In the data rows, 128 means zero.
Here are some points:
[145 177  61 204  72 175 126 145]
[170 107 133 189 133  80 173 141]
[155  62 172  98 139  76 112 159]
[107 254   8 173 107  21 137 143]
[140  83 174  76 128 103 163 131]
[105 230 159  58  69 170 108 167]
[131  61 169  75 150  64 125 133]
[106  90 130 204  99 119 130 177]
[123 239  35 227 110 144 103 130]
[108 255 127 144 150 187 137  81]
[130  69 172  91 141  79 114  95]
[131 247  75 209 110 138 161 113]
[114 156 150 145 124 219 142 121]
[138  56 150  83 158  50 141 173]
[116 160 101 135 124 232  77  85]
[144 107 161  48 109 181 101 151]
[135  79 153 142  97 155 114 123]
[137 255  91  99 111 216  93 108]
[113  33 120 147 138 120 123 136]
[148  89 180  88 127 160 112 136]
[ 99 158 111 172 150   0 160 176]
[141  72 120 188 102 122 129 168]
[ 99  46 162 102 146 122 131 149]
[137 124 119  98 160   1 195 112]
Here are 10 more points, each followed by its number:
[155  72 143 145  91 108 113 118] 0
[116  57 153  62 127 107 133 193] 1
[132  92 163  40 129  75 159 117] 2
[116 109  77 194 121 207 103 131] 3
[125 109 161  36  99 169 108 131] 4
[118 144 162  55 141 211  75 117] 5
[133 116 204  42 153 132 108 147] 6
[141 255 109 102  97 147 191 115] 7
[116  26 112 147 143 109 105 151] 8
[110 118 110 184 107 203  93 115] 9
Which of these numbered points is nearest to each point below, looking only along the 2 directions in which the first points spread most? Its number follows each.
[113  33 125 142 148 126 109 125] > 2
[104 135 151  83 115 223 127 140] > 5
[108 112 133  51 129 219  90 133] > 5
[107 140 123 141 114 207 118  68] > 9
[131 255  39 218 145  89 121  96] > 7
Here are 10 other points, each followed by its number:
[161 176 112 153  88 209 126 114] 0
[ 83  74 106 215 142 121 111 124] 1
[133 233  40 226 157  49 140 111] 2
[106 140 172  62 120 205 106 127] 3
[116 163 173   0 163 113 142 138] 4
[123 108 181  74 131 170 139 112] 5
[150 255 121 102 108  59 151 139] 6
[135  80 137 158 109 129 141  89] 7
[137 101 164  62 120 188 116 147] 8
[143  99 173 140 128  96 168 108] 9
Which of these numbered points is nearest to each point below, looking only along the 2 directions in which the first points spread most? Its number follows each.
[128 143 172  27 137 183 133 130] > 8
[152 101 191  48 153 100 127 126] > 4
[128 226  48 239 157  87 156 124] > 2
[170 246 158 136  84  52 107 177] > 6
[130  37 131 118 141  73 142 165] > 9
